[148 171 120  97 209  89  95 152 154 144 149 104 143 162 141 144  67  89
 150  95 100 103 147 104 166 164 118 100 149 146]  Mege
[146 114  93 149  85 161 165 155 144 103  99 106 164 146 148  90 163  91
  94 168 150  99 103 107  97 146  96  96 102 101]  Tisis
[139  93  95 100  52  92  95 157 151 140 159 126 156 144 142 156 181 112
 137  99 105 107 160 105  86 124  88 108 157 157]  ton
[144 107  95 155  82 163 165 160 148 108  94 109 164 155 147 100 161  93
  96 171 155  90 104 102  84 140  94  98 100  98]  zimi
[115  87 138 105  48  89  95 106 111 158 170 159 117  98 119 164 184 169
 146  92 111 147 161 148  93  86 117 155 169 170]  rizet
[123 127 167 161 146 164 157 100 106 104 101 155 114 104 109  96 124 162
 108 170 157 161 106 153 140 113 158 161  91  97]  lele
[141 132  99 104 160 102  98 162 161 144 152 107 146 160 154 156 104  88
 157  92 100  99 147  94 140 155 103  92 148 154]  Gonup
find: [ 89  95 106 111 158 170] => rizet
find: [ 89  95 152 154 144 149 104] => Mege

[ 89 123 163 100 118  89 130  74 154 119 167 158  84 113 122 133]  zozam
[138 131 105 104 109 125 137 126 128 101 107 105 132 123 139 128]  mipif
[127 126 117 104 104 125 119 129 124 112 126 121 125 138  88 131]  fotob
[109 127 139 104 106 116 113 113 130 117 146 138 110 113 142 132]  lifiv
[110 126 144 112 119 111 125 104 138 123 147 128 122 129 132 130]  dif
[114 130 133 116 153  79 187  58 177 108 126 134  94 137  88 126]  sefi
[109 127 139 104 106 116 113 113 130 117 146 138 110  98 142 132]  zim
[ 93 128 138  62  65 105  88 103 126  97 164 144  92  88 173 141]  noz
[129 132 104  81  84 125 116 129 121  93 114 109 125 109 160 133]  danal
[126 129 117 104 104 125 119 129 124 112 126 121 125 117 145 131]  rus
[114 130 150 116 153  79 187  58 177 108 126 134  94 137  88 126]  siku
[124 129 133 125 132 118 139 114 137 125 128 129 122 129 120 128]  neli
tail: [129 122 129] => [120 128]
tail: [109 160] => [133]
find: [114 130 150 116 153  79 187  58 177 108 126 134  94 137  88 126] => siku
find: [126 128] => mipif
noz => [ 93 128 138  62  65 105  88 103 126  97 164 144  92  88 173 141]
find: [128 129 122] => neli

[107 145 147  97 104 148 104 128 151] = dedem
[126 106 122 110 124 122 112 146 145] = bugol
[135  57  99 152 137  99 138 169 108] = masu
[145 110 104 116 117 125 137 144 139] = Geve
[142 162 147  98 104 118 110 120 139] = gak
[143 107  98 152 140 101 135 145 103] = digek
[121  62 120 119 123 118 120 167 140] = paka
[150 120  91 165 146  95 141 139  88] = lovug
[114 103 124 156 116 125 137 147  96] = Teve
Geve => [145 110 104 116 117 125 137 144 139]
tail: [147  97 104] => [148 104 128 151]
tail: [116 125 137] => [147  96]
diff bugol: [126 106 122 111 124 122 112 146 145] => 4, [110]
diff Geve: [144 110 104 116 117 125 137 144 139] => 1, [145]

[113 107  74 104  98  66 195 104 105 125  88 147 157  97 154  66 131 127
 165 136 102  93  90 134 151 107 128  66 191  96 100 108 136 161 165  67
 108 143 179 151 115 107 102 106 164 130 127 122 155  74] : Biguf
[147 192 160  97 151 145 109 175 116  72  39 139 100  56 114 165  55 152
  63  91 143 113  79 166 173 213 114 171 119 186 115 140 167 155 102 128
 110 146 132 128 127 164 130 106 115 102 107 167 180 106] : bezit
[180 106 156 157  73  98 157 144 100 143 126 161 165 104  67 175 152 169
 178  93 141  92 113 155 109 107 127 119 142 197  95 147 148 119 104 124
 113 148 134 149 159 102 129 172 192  85  78 153 166 114] : lom
[ 70 112 160 120 152 116 198 182 142 130 137 125 139 127 164 126 168 130
 126 127 141 104 127 139 138 137 132 104 111 145 160 155 103 184 167 142
 142 130 115 137 137  92 135 188 160 173 106 109  69 145] : tun
[162  85 126 117 151 119 182 130 198 142 135 124  91 107 122 167 130 135
 121 188  87 126 112 164 101  52 101 163 155 109 182 114 159 123  49 165
  94 200 111 145 158  96  98  81 133 146  93 108 213 169] : fiv
find: [198 182 142 130] => tun
find: [115 107 102 106 164 130 127] => Biguf
fiv => [162  85 126 117 151 119 182 130 198 142 135 124  91 107 122 167 130 135
 121 188  87 126 112 164 101  52 101 163 155 109 182 114 159 123  49 165
  94 200 111 145 158  96  98  81 133 146  93 108 213 169]
find: [165  94 200 111] => fiv
tail: [107 128] => [ 66 191  96 100 108 136 161 165  67 108 143 179 151 115 107 102 106 164
 130 127 122 155  74]
find: [143 179 151 115 107 102 106 164] => Biguf
diff lom: [180 106 156 157  73  98 157 144 100 143 126 161 165 104  67 175 152 169
 178  93 141  92 113 155 109 107 127 119 142 197  95 147 148 119 104 124
 113 148 134 149 160 102 129 172 192  85  78 153 166 114] => 41, [159]

[130 130 138 130 137 123 146 134 133 143 121 126 140  99 119 101  79 132
 110 172 125 148 148  86 139 125 104 175 132 195 163 125  82  93  97] = luv
[167 128 115 112 122 112 195 140 149  87 140 129 140 101 119 100  83 133
 110 170 127 147 146  89 137 124 104 172 132 192 160 123  85  96 100] = Burus
[119 131 130 130 138 123 132 125 146 134 133 143 121 126 121 133 140 132
 128 106 123 124 126 121 139 130 135 126 117 131 125 136 134 126 130] = kel
luv => [130 130 138 130 137 123 146 134 133 143 121 126 140  99 119 101  79 132
 110 172 125 148 148  86 139 125 104 175 132 195 163 125  82  93  97]
diff luv: [130 130 138 130 137 123 146 134 133 143 121 126 140 100 119 101  79 132
 110 172 125 148 148  86 139 125 104 175 132 195 163 125  82  93  97] => 14, [99]
find: [121 126 121] => kel
tail: [130 138 123] => [132 125 146 134 133 143 121 126 121 133 140 132 128 106 123 124 126 121
 139 130 135 126 117 131 125 136 134 126 130]
find: [130 130 138 123 132 125 146 134 133 143 121 126] => kel

[166  88 104 107 129 163 112 130 115 163 116 100 163 117] = zom
[152 162 156 156 137 153  51 178 138 136 136 172 142 159] = vuf
[160 104  96  97 112 163 129  85 155 173 152  96 156 103] = fenis
[115  99  89 110 159  89 191  87 123 116 101  84 116  93] = gosiv
[115  98  89 129 123  93 192 115  99  90  91 115  96 121] = kog
[161  99  89  89 110 159 153  75 149 159 146  84 156  93] = Babiz
[140 217 144  92  90 140  88 130 115 164 116 100 132 109] = Zunu
diff kog: [115  98  89 129 123  93 192 115  98  90  91 115  96 121] => 9, [99]
find: [ 99  89  89 110 159] => Babiz
tail: [115  99  89] => [110 159  89 191  87 123 116 101  84 116  93]
find: [100 132 109] => Zunu
tail: [130 115 164 116 100] => [132 109]

[139 123 125 135 159 149 136 143] -> liva
[103 177 130 115 125 107 138 118] -> Kof
[ 82 139 123 125 136 124 135 126] -> fipa
[ 94 135 130 134 121 123 124 123] -> nedi
[121 139 129 107 108 117 115 130] -> vazaf
[130 144 129 107 109 126 122 120] -> fevif
[ 97 152 122 132 142 133 129 141] -> Pavev
[162 138 138 108 126 141 133 150] -> Mobe
[120 129 132 109 142 114 127 136] -> sosan
[127 112 128 132 142 132 129 141] -> Mulom
[204 124 126  99 146 152 136 137] -> Gava
[ 98 111 129 108 126 140 133 150] -> Tugu
tail: [129 107 108] => [117 115 130]
tail: [126 141] => [133 150]
diff Tugu: [ 98 111 128 108 126 140 133 150] => 3, [129]
tail: [108 126 141] => [133 150]
tail: [103 177 130 115 125] => [107 138 118]
fevif => [130 144 129 107 109 126 122 120]
find: [139 123 125 136] => fipa

[122  81 114 143  99 104 109 142 136 157 107 146 166  76 126  98  90 119
 182 120 148 134  78  91 106 136 149 190 130 101 106 198  96 125 111 152
  62 121 141 122 135 124 122 179 143] -> bire
[120  80 117 150  98 105 111 135 132 161 112 145 162  73 125  97  92 121
 182 120 149 134  73  92 105 132 152 193 127  99 100 203  89 126 112 151
  60 114 141 120 133 126 123 183 137] -> kip
[119  99 137 158 100 115 119 103 123 146 135 132 128  93 130 110 119 143
 141 124 138 133  90 130 118 123 163 163 120 106  91 171  85 135 123 128
  83  97 127 102 139 120 130 169 109] -> tek
[124 115 135 159 137 136 146 113 103 179 142 124 131  95 126  99  93 106
 162 100 130 112  80 112 123 110 128 172 107 130 111 185 117 131 127 153
 108  96 144 142  86 154 148 160 114] -> rusi
[127 122 128 139 136 132 138 128 117 155 131 129 135 109 127 112 106 110
 150 114 129 119 104 114 124 120 122 153 118 132 123 158 127 126 126 145
 119 117 137 141 102 143 137 143 127] -> zoz
[135 164 138 130 174 159 164 120 100 156 152 111 109 146 127 127 119  99
 123 105 112 104 131 133 141 107  92 113 110 163 147 118 166 127 141 141
 177 116 136 168  69 165 152 102 115] -> veped
[137 159 135 137 181 162 173 125  93 178 152 113 119 131 126 115 101  83
 143  94 114  97 112 119 137 101  83 134 104 168 149 141 169 124 138 157
 174 110 144 180  50 175 158 112 121] -> Kogub
[119  88 130 153  92 109 112 116 132 145 125 138 141  84 128 106 113 140
 154 127 143 136  85 116 113 129 164 174 125  97  92 182  82 133 120 134
  68 104 132 102 147 118 124 176 119] -> nesef
[121 117 139 155 121 129 131 102 115 151 142 127 120 106 130 112 119 133
 135 118 131 124  99 132 125 114 144 149 116 119 103 161 106 134 129 131
 107  98 131 119 117 133 137 155 106] -> natev
[134 161 144 140 173 159 165 113  95 162 156 110 105 139 129 125 119 103
 123 102 112 103 121 136 140 102  97 120 106 161 139 127 159 129 141 141
 173 108 136 162  67 163 156 110 109] -> Magup
[122 113 141 162 122 130 138 104 110 166 144 126 123  95 129 104 106 121
 148 111 131 120  85 124 122 110 140 164 109 122 103 178 102 133 129 140
 101  94 136 125 103 140 142 164 105] -> zener
[136 141 114 110 155 137 139 155 128 139 118 129 144 137 123 127 112  98
 145 120 125 119 134 106 128 131  94 126 131 146 155 157 127 126 126 147
 153 149 137 163 102 145 132 107 152] -> mab
diff kip: [120  80 117 150  98 105 111 135 132 161 112 145 162  73 125  97  92 121
 182 120 149 134  73  92 105 132 151 193 127  99 100 203  89 126 112 151
  60 114 141 120 133 126 123 183 137] => 27, [152]
tail: [158 127 126 126] => [145 119 117 137 141 102 143 137 143 127]
find: [ 94 126 131 146 155 157 127 126 126 147] => mab

[131 135 122 129 147 147 106 135 108 116] -> Befet
[118 140 132 137 152 109 155 138 109 108] -> Gefon
[135 138 121  84 167 139  56 133 108 137] -> soz
[133 142 123  98 133 141 101 137 105 112] -> notef
[128 129 123 133 139 142 123 131 118 118] -> suge
[131 135 124 105 165 141  84 132 139 129] -> pazir
[123 133 128 138 141 124 138 132 116 120] -> Suso
find: [135 138 121  84 167 139  56 133 108] => soz
diff Suso: [123 133 128 138 140 124 138 132 116 120] => 5, [141]
find: [135 138 121  84 167 139] => soz
diff Befet: [131 135 122 129 147 148 106 135 108 116] => 6, [147]
find: [167 139  56 133 108 137] => soz

[118 128 116 131 127 131 127] -> poso
[129 127 144 134 124 129 126] -> niro
[141 126 143 124 126 120 128] -> Tak
[111 127 117 137 122 134 126] -> pade
[119 128 116 131 128 131 127] -> gav
[145 128 144 134 125 123 131] -> Kiso
[139 127 141 124 127 122 129] -> ropu
[148 127 147 120 129 118 129] -> sisi
[128 116 132 127 131 112 126] -> gama
[119 135 112 130 135 132 127] -> Rop
[ 73 134  59 146 133 158 125] -> Zab
[116 131 108 127 132 135 130] -> loni
find: [128 116 131 127 131] => poso
tail: [144 134 124] => [129 126]
tail: [119 135] => [112 130 135 132 127]
find: [127 132 135 130] => loni
gav => [119 128 116 131 128 131 127]
find: [145 128] => Kiso
niro => [129 127 144 134 124 129 126]

[152 173  83  63 110] -> sene
[152 153 122 100 180] -> kab
[152 172 194  73 111] -> pidif
[ 97 125  84 172 111] -> Reb
[179 193 132  67 164] -> Sasaf
[133 109 167  87 167] -> fug
[160 100 180 122 153] -> loba
[171 172  85  63 137] -> Seze
[152 103 194 102 121] -> fovug
[151 166 158 103 171] -> Siz
[152 103 194 161 111] -> tafis
diff Siz: [151 165 158 103 171] => 2, [166]
tail: [152 173] => [ 83  63 110]
Sasaf => [179 193 132  67 164]
diff fovug: [152 103 194 103 121] => 4, [102]
find: [100 180 122 153] => loba

[151 133  99 138 137  73 137  67 129 133 126 127 125 144 129 112 138 133
 125 113 105 138 136 135  82 144 125 125 126 150 144 137 106 161 159 104] -> lubup
[114 141 110 133 113 146 108 120 136 133 125 127 125 144 128 130 123 143
 159 136 128 153 137 142 117 128 125 126 118 111 131 133  52 186 163 111] -> meko
[146 124 121 131 154 105 140  98 121 121 117 136 129 125 121 138 136 137
 127 163 126 125 127 118 116  79 126 137 117 110 123 119 134 156 122 153] -> ninab
tail: [133 125 127 125 144] => [128 130 123 143 159 136 128 153 137 142 117 128 125 126 118 111 131 133
  52 186 163 111]
diff meko: [114 141 110 133 113 146 108 120 136 133 125 127 125 144 128 130 123 143
 159 136 128 153 137 142 117 128 125 126 118 111 131 133  52 186 163 110] => 36, [111]

[131 117 116 129 169 122 113 121 116 127 137 117 119 161 124 125 125 154
 150 119 119] -> bos
[146 131 139 125  92 137 139 127 155 149 114 134 149 100 148 148 131 128
 114 129 135] -> nepe
[136 105  93 122 203 105  87 112 103 122 143 107 108 196 124 115 113 177
 168 109 110] -> Filu
[168 103 121 120 108 128 112 100 160 160 100 108 135 130 162 150 124 159
 122 100 113] -> nuf
[104 130 130 142 193 125 117 137 121 161 116 127 124 113 119 125 122 138
 157 135 123] -> vuvo
[168  81 165 150 100 168 144  80 171 170  84  81 113 120 153 170 163 111
 127 162  83] -> fad
[199  64  77 104 150  99 108 138  94 131  90  74 114 191 181 143 100 213
 146  63  86] -> Vepod
[118 162 129 120 112 124 142 159 129 124 144 163 158 101 128 129 120 112
 127 162 162] -> gizuf
diff bos: [130 117 116 129 169 122 113 121 116 127 137 117 119 161 124 125 125 154
 150 119 119] => 1, [131]
diff nuf: [168 103 121 120 108 128 112 100 160 160 100 108 135 130 162 149 124 159
 122 100 113] => 16, [150]
diff Filu: [136 105  93 122 203 106  87 112 103 122 143 107 108 196 124 115 113 177
 168 109 110] => 6, [105]
find: [117 137 121 161] => vuvo
find: [122 113 121 116 127 137 117 119 161 124 125 125] => bos
find: [161 124 125 125 154 150 119] => bos
tail: [112 127 162] => [162]

[ 84 103 123 141 102  99 152 143 119 142 108 120 107 124 139  98 108 133
 147 118 158 140 128 116 116 209 130 114 138  79 149 126  92 131 116 118
 113 154 117 110 122 140  95]  giz
[ 88  99 121 142 110 111 138 143 125 136 115 117 111 116 142 105 115 132
 141 119 160 138 137 112 120 177 132 118 135  88 139 124 105 134 118 118
 120 151 122 117 116 145 104]  ful
[123 128 124 130 124 123 130 133 125 131 123 128 122 129 128 124 123 128
 134 125 135 134 128 126 124 148 130 128 130 123 122 128 129 131 122 125
 130 131 126 124 126 137 126]  kerit
[146 102 111 159 125 152 138 106 160 136 125 136 149 141 140 130 121 141
 138 141 123 154 132 112  97 154 129 115 129  67 102 148 112 151 135 156
 120 138 124 168  95 168 126]  Banum
[ 79  98 125 146 101 107 145 151 121 143 107 114 109 103 144  96 105 131
 151 122 170 139 143 113 113 205 130 115 141  81 162 126 100 132 114 114
 113 156 109 108 111 143  90]  rusif
[ 93 101 113 139 108 115 130 146 119 133 107 115 109 130 153 104 124 134
 136 117 168 136 134 113 108 174 148 115 145  91 132 122  93 134 111 115
 118 152 114 123 124 143 108]  saru
Banum => [146 102 111 159 125 152 138 106 160 136 125 136 149 141 140 130 121 141
 138 141 123 154 132 112  97 154 129 115 129  67 102 148 112 151 135 156
 120 138 124 168  95 168 126]
giz => [ 84 103 123 141 102  99 152 143 119 142 108 120 107 124 139  98 108 133
 147 118 158 140 128 116 116 209 130 114 138  79 149 126  92 131 116 118
 113 154 117 110 122 140  95]
diff saru: [ 93 101 113 139 108 115 130 146 119 133 107 115 109 130 153 104 124 134
 136 117 168 136 134 114 108 174 148 115 145  91 132 122  93 134 111 115
 118 152 114 123 124 143 108] => 24, [113]
ful => [ 88  99 121 142 110 111 138 143 125 136 115 117 111 116 142 105 115 132
 141 119 160 138 137 112 120 177 132 118 135  88 139 124 105 134 118 118
 120 151 122 117 116 145 104]
find: [105 115 132 141 119] => ful
diff giz: [ 84 103 123 141 102  99 152 143 119 142 108 120 107 124 139  98 108 133
 147 118 158 140 128 116 116 209 130 114 138  79 149 125  92 131 116 118
 113 154 117 110 122 140  95] => 32, [126]

[ 98 170 105  79 190  70 200 150 133 102 146 178 202 108  98] : valo
[102 181 105 156 128 173 118 109 113  72 115 120 114 169 156] : mil
[164 138 168 121 135 108 130 195 161  73 173 190 122 157 150] : Voti
[164 138 168 121 135 108 130 195 161  73 173 135 122 157 150] : zon
[135 170 157 178  73 181 108  95  58  95 145 144  78 189 184] : debem
[ 98 169 105 152 156 158 145 108  95  58  95 124 134 161 146] : topuz
find: [145 108  95  58  95] => topuz
Voti => [164 138 168 121 135 108 130 195 161  73 173 190 122 157 150]
debem => [135 170 157 178  73 181 108  95  58  95 145 144  78 189 184]
tail: [105 152 156] => [158 145 108  95  58  95 124 134 161 146]
diff zon: [164 138 168 121 135 108 130 195 161  72 173 135 122 157 150] => 10, [73]
tail: [ 98 169 105] => [152 156 158 145 108  95  58  95 124 134 161 146]

[128 126 124 130 119 123 132 116 124] = Biru
[128 126 124 130 119 121 124 126 136] = malar
[144 127 123 125 146 143 103 124 135] = Reni
[128 126 124 130 119 121 124 126 143] = nugo
[162 150 196  89 194 145 122 154 128] = bizu
bizu => [162 150 196  89 194 145 122 154 128]
find: [124 130 119 123 132 116 124] => Biru
diff malar: [128 125 124 130 119 121 124 126 136] => 2, [126]

[177 102 184  98] = degav
[177 101  93 161] = Reg
[175 203 111 171] = nuta
[130 132 154 155] = revo
[192 142 177 131] = Ran
[136 202  71 170] = Lup
[155  90 202 116] = par
[128 160 135 178] = resug
tail: [177 102] => [184  98]
Ran => [192 142 177 131]
find: [ 90 202 116] => par

[137 139 127 122 117 125 150 140  41  95 155 127 107] -> tufe
[133 120 118 128 152 155 112  88 150  84 132 132 159] -> sib
[126 128 127 122 117 126 150 139 128 128 131 129 129] -> tolov
diff tolov: [126 128 127 122 117 125 150 139 128 128 131 129 129] => 6, [126]
tail: [127 122 117 125 150] => [140  41  95 155 127 107]
find: [128 128 131 129 129] => tolov
diff tufe: [137 139 127 122 116 125 150 140  41  95 155 127 107] => 5, [117]
tail: [150 139] => [128 128 131 129 129]

[ 86 167 146 113 170 147 103 151 143  95  91 115 109 125 154 170 120 107
  88] -> defef
[167 106 104  73 112 101 143 154 142 138 182 162  99 156 135 101 111 121
 164] -> mam
[ 74 107 145 154 134 182 192 103  96 166 146 123 101  98 106 139  89 138
 182] -> sunal
[170 147 103 151 143  93  91 115 109 125 154 170 135 164 143 128 152 105
  95] -> daloz
[137 172 150 106 165 177 143 131 131 129 120 125  76 107 138 159  76 105
  96] -> pese
[183 120 107 118 120 149 176 120 105 166 172 155  80 122  89  93  78 135
 183] -> bov
pese => [137 172 150 106 165 177 143 131 131 129 120 125  76 107 138 159  76 105
  96]
tail: [123 101] => [ 98 106 139  89 138 182]
find: [170 135 164 143 128 152 105] => daloz
find: [170 147 103 151 143  95  91 115 109 125 154 170] => defef
find: [ 76 107] => pese
diff daloz: [170 148 103 151 143  93  91 115 109 125 154 170 135 164 143 128 152 105
  95] => 2, [147]
find: [170 147 103 151 143  93  91 115 109 125 154 170 135 164 143 128 152 105
  95] => daloz

[199 145 182 107]  Kesi
[111  99  83  85]  tozul
[134 204 118  92]  vifek
[111 153 176 203]  mari
[174 123  83  86]  keguf
diff Kesi: [198 145 182 107] => 1, [199]
diff tozul: [111  99  82  85] => 3, [83]
tail: [199 145 182] => [107]

[ 93 171 174  77 112 165]  feru
[197 171 173  77 213 119]  gese
[197 189 137  95 213 209]  Finu
[197 189 137  95 213  64]  Voso
tail: [171 174  77] => [112 165]
diff Voso: [197 189 137  94 213  64] => 4, [95]
diff gese: [197 172 173  77 213 119] => 2, [171]
Voso => [197 189 137  95 213  64]

[117 111 140 103] : tobet
[128 134 164 123] : kosez
[145 104 121  82] : Nido
[158 199 152 158] : taf
[152 171 149 170] : kovol
[135 139 140 104] : lufiv
tail: [135 139 140] => [104]
taf => [158 199 152 158]
kosez => [128 134 164 123]

[162 178 149 125 161  87 118  63 132 149]  Taso
[156 168 166 121 149  81 106  62 139 149]  sim
[128 181 156 121 148  90 103  61  97 161]  Gil
[100 132  66 110 136  67  90  84 147 123]  zol
[125 176 141 100 135  66  98  74 153 127]  mani
[142 169 164 111 157  84 102  72 157 144]  Zire
[113 187 158  98 137  97 103  83  96 151]  pazup
[130 192 154  84 140  87 118  63 133 149]  fugoz
[120 181 157 119 145  89 101  65  92 158]  bem
[141 171 164 110 158  86 103  74 158 143]  nuka
[125 176 141 100 135  66  96  74 153 127]  Norim
diff Taso: [162 178 149 125 162  87 118  63 132 149] => 5, [161]
diff sim: [156 168 166 121 149  81 106  63 139 149] => 8, [62]
find: [125 176 141 100 135  66  96  74 153 127] => Norim
tail: [145  89 101] => [ 65  92 158]
Zire => [142 169 164 111 157  84 102  72 157 144]

[113 111 117 145 183 114 141  87 107 141]  Sivar
[154 112 109 121 104  93 112 138  99 125]  Gefe
[110 123 156  91 140  76 159 144 137 140]  favo
[120 145 144 160 140  76 160 144 137 136]  Bera
[110 123 156  91 128  43 108  98 116 140]  Vuro
[156 166 161 120 113 184 162 118 116 117]  Buz
[110 123 156  91 128  43 108  85 116 140]  tov
[110 150 156  91 128  43 108  85 116 140]  Vum
[143 122 163  91 151 157 106 150 121 161]  bidib
[180 149 166 152 131 137 149 163 125 121]  tetun
tov => [110 123 156  91 128  43 108  85 116 140]
tail: [140  76 160 144 137] => [136]

[141 122 127 124 125 134 127]  zude
[ 96 160 155 157 123 134 128]  kinu
[124 119 106 117 119 125 122]  Til
[ 96  79 155 157 123 130 129]  pode
[158 107 127 110 132 126 131]  kuli
tail: [125 134] => [127]
diff kuli: [158 107 126 110 132 126 131] => 3, [127]
diff pode: [ 96  79 155 157 124 130 129] => 5, [123]
tail: [127 110] => [132 126 131]

